[[-14.0  45.2 -53.2  73.4  -1.6]
 [-10.5  -7.0  -7.1   9.8  14.2]
 [  6.2 -19.5  18.7  14.7  12.6]]
:
[[ 45.2 -53.2]
 [ -7.0  -7.1]]

[[ 20.9  64.2  15.8 -18.7]
 [ 53.3  59.1  12.1   1.8]
 [-48.4 -43.9 -14.5  -1.4]
 [-17.8 -73.9  -9.0  -2.2]]
:
[[64.2 15.8]
 [59.1 12.1]]

[[ 23.6 -19.8 -12.6 -28.5 -63.3]
 [-41.0   3.3   1.5  13.6  21.7]
 [ 20.2 -15.1 -11.2 -27.5 -25.4]
 [ 23.1 -12.2   0.0  17.5   4.9]]
:
[[-19.8 -12.6]
 [  3.3   1.5]]

[[-47.7 -21.2 -15.4]
 [ 21.0 -56.0 -53.2]
 [-10.0  25.5  26.9]
 [-17.7 -18.9 -15.0]
 [  7.0  23.0  23.2]]
:
[[-21.2 -15.4]
 [-56.0 -53.2]]

[[ 14.9   8.5 -48.1  51.3]
 [-21.1  27.2 -33.6  58.1]]
:
[[  8.5 -48.1]
 [ 27.2 -33.6]]

[[ -3.7 -12.9  45.6]
 [ -6.7 -22.0  73.7]]
:
[[-12.9  45.6]
 [-22.0  73.7]]
---
[[ 41.8 -24.0  35.5  24.1]
 [ 37.2 -18.9  28.2  17.4]
 [ 40.2 -21.8  20.8  19.8]
 [ 41.8 -23.8  29.9  27.3]
 [ 40.0 -21.6  34.5  30.5]
 [ 33.1 -30.5  40.8  15.1]
 [ 37.3 -19.7  29.8  18.4]
 [ 38.4 -29.3  46.3  16.2]
 [ 55.9 -27.4  56.0  11.9]
 [ 37.0 -27.3  40.5  20.5]
 [ 40.3 -22.1  29.2  30.5]]
:
[[ 40.3 -22.1  29.2  30.5]
 [ 41.8 -24.0  35.5  24.1]
 [ 37.2 -18.9  28.2  17.4]
 [ 40.2 -21.8  20.8  19.8]
 [ 41.8 -23.8  29.9  27.3]
 [ 40.0 -21.6  34.5  30.5]
 [ 33.1 -30.5  40.8  15.1]
 [ 37.3 -19.7  29.8  18.4]
 [ 38.4 -29.3  46.3  16.2]
 [ 55.9 -27.4  56.0  11.9]
 [ 37.0 -27.3  40.5  20.5]]

[[  1.5  -4.4   2.1]
 [  5.5   2.9  -1.3]
 [ -1.4  -1.9  -3.7]
 [ 12.4  -5.3  15.3]
 [  6.3   3.1  -0.9]
 [-34.1   0.8 -12.5]
 [ 24.0 -50.8 -56.4]
 [ -2.3  -2.6   1.3]]
:
[[ -2.3  -2.6   1.3]
 [  1.5  -4.4   2.1]
 [  5.5   2.9  -1.3]
 [ -1.4  -1.9  -3.7]
 [ 12.4  -5.3  15.3]
 [  6.3   3.1  -0.9]
 [-34.1   0.8 -12.5]
 [ 24.0 -50.8 -56.4]]

[[ 51.0   3.6 -54.0]
 [ 16.2   4.2 -28.0]
 [-58.4  -5.6  67.5]
 [-66.9  -6.4  76.8]
 [ 55.1   3.4 -57.2]
 [ 49.0   5.1 -57.7]
 [-76.6  -1.9  72.6]
 [-56.1  -0.1  43.3]
 [-71.7  -3.9  75.2]]
:
[[-71.7  -3.9  75.2]
 [ 51.0   3.6 -54.0]
 [ 16.2   4.2 -28.0]
 [-58.4  -5.6  67.5]
 [-66.9  -6.4  76.8]
 [ 55.1   3.4 -57.2]
 [ 49.0   5.1 -57.7]
 [-76.6  -1.9  72.6]
 [-56.1  -0.1  43.3]]

[[ 49.7 -49.7  28.6   5.2 -10.9 -24.3]
 [ 39.9 -24.4 -51.7  31.2 -41.2  -0.5]
 [-29.7  37.3  54.3 -22.0  -6.6 -29.8]
 [ -7.1  62.7  59.8 -53.6  -1.6 -63.3]
 [-60.8 -31.0 -61.8 -24.0 -56.4 -31.0]
 [ 51.3 -57.7  58.4 -31.1  13.2  45.6]
 [ 34.9  36.1  62.7 -48.9   9.9  14.3]
 [ 16.3 -35.8 -39.9 -48.6 -62.2  54.6]
 [-22.4 -63.2  32.3  -5.2 -48.8 -59.8]
 [ -2.0 -50.6   6.1   2.8 -39.6 -12.0]
 [-23.7  28.2  48.6 -23.6 -34.4 -54.9]]
:
[[-23.7  28.2  48.6 -23.6 -34.4 -54.9]
 [ 49.7 -49.7  28.6   5.2 -10.9 -24.3]
 [ 39.9 -24.4 -51.7  31.2 -41.2  -0.5]
 [-29.7  37.3  54.3 -22.0  -6.6 -29.8]
 [ -7.1  62.7  59.8 -53.6  -1.6 -63.3]
 [-60.8 -31.0 -61.8 -24.0 -56.4 -31.0]
 [ 51.3 -57.7  58.4 -31.1  13.2  45.6]
 [ 34.9  36.1  62.7 -48.9   9.9  14.3]
 [ 16.3 -35.8 -39.9 -48.6 -62.2  54.6]
 [-22.4 -63.2  32.3  -5.2 -48.8 -59.8]
 [ -2.0 -50.6   6.1   2.8 -39.6 -12.0]]

[[-24.2  11.6  50.8  16.3]
 [ 14.2  -2.0  69.2  24.4]
 [-41.1 -11.2 -48.1 -21.8]
 [-54.9 -32.8  15.0  -1.0]]
:
[[-54.9 -32.8  15.0  -1.0]
 [-24.2  11.6  50.8  16.3]
 [ 14.2  -2.0  69.2  24.4]
 [-41.1 -11.2 -48.1 -21.8]]

[[ -2.1  13.8  -7.5 -26.6  25.3]
 [ 11.9 -41.8 -13.9  51.0  -2.6]
 [ 25.1 -24.6  -5.9  -3.9  33.6]
 [-38.6  50.6 -21.4 -33.1  16.1]
 [-66.9  74.5 -21.5 -23.6 -15.1]
 [-19.2   6.7  -7.0  20.4 -20.8]
 [-13.5   6.7 -24.5   1.1  21.1]
 [-56.2  59.3 -23.3 -16.3  -8.3]
 [ 12.9 -33.0 -25.6  27.9  28.6]
 [ 24.6 -14.9   6.6 -15.3  22.8]
 [  2.6   4.0 -10.6 -18.3  28.3]]
:
[[  2.6   4.0 -10.6 -18.3  28.3]
 [ -2.1  13.8  -7.5 -26.6  25.3]
 [ 11.9 -41.8 -13.9  51.0  -2.6]
 [ 25.1 -24.6  -5.9  -3.9  33.6]
 [-38.6  50.6 -21.4 -33.1  16.1]
 [-66.9  74.5 -21.5 -23.6 -15.1]
 [-19.2   6.7  -7.0  20.4 -20.8]
 [-13.5   6.7 -24.5   1.1  21.1]
 [-56.2  59.3 -23.3 -16.3  -8.3]
 [ 12.9 -33.0 -25.6  27.9  28.6]
 [ 24.6 -14.9   6.6 -15.3  22.8]]

[[  8.1  -9.7   5.3 -14.4]
 [-62.3 -56.6  -9.4  47.4]
 [ 26.9  29.2  -7.2  -2.1]
 [ -9.8 -13.1 -14.5 -15.1]
 [ 42.3  -3.5 -20.4 -16.0]]
:
[[ 42.3  -3.5 -20.4 -16.0]
 [  8.1  -9.7   5.3 -14.4]
 [-62.3 -56.6  -9.4  47.4]
 [ 26.9  29.2  -7.2  -2.1]
 [ -9.8 -13.1 -14.5 -15.1]]

[[ 46.3 -20.1  42.4 -41.9  12.9 -45.8  19.0 -41.9]
 [  0.0  78.0   0.3   5.3 -47.9 -15.6 -47.1   6.7]
 [ 56.6 -14.8  50.9 -49.0   9.1 -56.6  16.6 -48.7]
 [ -4.4 -27.7  -4.9  13.7  22.2   3.4  26.5  15.0]
 [-15.5  77.8 -14.0  21.5 -46.7  -0.4 -46.5  23.3]
 [  9.2 -34.8   8.6  -4.6  26.8  -8.0  29.4  -4.1]
 [ 20.6 -15.2  17.7 -10.9  11.9 -22.9  17.8  -9.8]
 [-15.0 -30.4 -14.1  22.8  25.6  14.2  27.8  24.0]
 [-21.6  51.6 -19.0  25.1 -29.3   9.3 -29.8  26.5]]
:
[[-21.6  51.6 -19.0  25.1 -29.3   9.3 -29.8  26.5]
 [ 46.3 -20.1  42.4 -41.9  12.9 -45.8  19.0 -41.9]
 [  0.0  78.0   0.3   5.3 -47.9 -15.6 -47.1   6.7]
 [ 56.6 -14.8  50.9 -49.0   9.1 -56.6  16.6 -48.7]
 [ -4.4 -27.7  -4.9  13.7  22.2   3.4  26.5  15.0]
 [-15.5  77.8 -14.0  21.5 -46.7  -0.4 -46.5  23.3]
 [  9.2 -34.8   8.6  -4.6  26.8  -8.0  29.4  -4.1]
 [ 20.6 -15.2  17.7 -10.9  11.9 -22.9  17.8  -9.8]
 [-15.0 -30.4 -14.1  22.8  25.6  14.2  27.8  24.0]]
---
[[ 16.3  23.6  -2.9  19.8]
 [-29.1  49.8   0.0  73.4]
 [-22.3  33.0  22.1   0.0]
 [ 10.6  41.5 -12.2  35.7]
 [  0.0  28.0  18.6  17.8]]
:
[[ 16.3  23.6]
 [-29.1  49.8]
 [-22.3  33.0]]

[[ 27.5   1.8 -39.8  43.3  -3.1]
 [ 17.9  -6.9  38.3  36.5 -33.4]
 [  5.7  -0.8 -64.6   6.2   2.2]]
:
[[27.5  1.8]
 [17.9 -6.9]
 [ 5.7 -0.8]]

[[-28.2 -16.8  22.7 -56.3 -10.4]
 [-16.5 -17.5  -2.3   6.4  13.6]
 [ 33.5  17.7 -14.9  44.6   2.3]]
:
[[-28.2 -16.8]
 [-16.5 -17.5]
 [ 33.5  17.7]]

[[  6.4 -46.3 -16.8]
 [ -0.4  -3.5 -16.8]
 [ 13.2 -35.6  59.8]]
:
[[  6.4 -46.3]
 [ -0.4  -3.5]
 [ 13.2 -35.6]]

[[54.0 39.9 30.1]
 [22.5 14.4 12.9]
 [59.7 47.0 41.6]
 [54.7 46.8 34.9]]
:
[[54.0 39.9]
 [22.5 14.4]
 [59.7 47.0]]

[[ -7.3  -2.9   5.5 -14.8  -9.7]
 [ 30.4  34.6 -42.7   4.2  28.6]
 [-61.7 -64.0   1.2  38.5 -61.7]]
:
[[ -7.3  -2.9]
 [ 30.4  34.6]
 [-61.7 -64.0]]
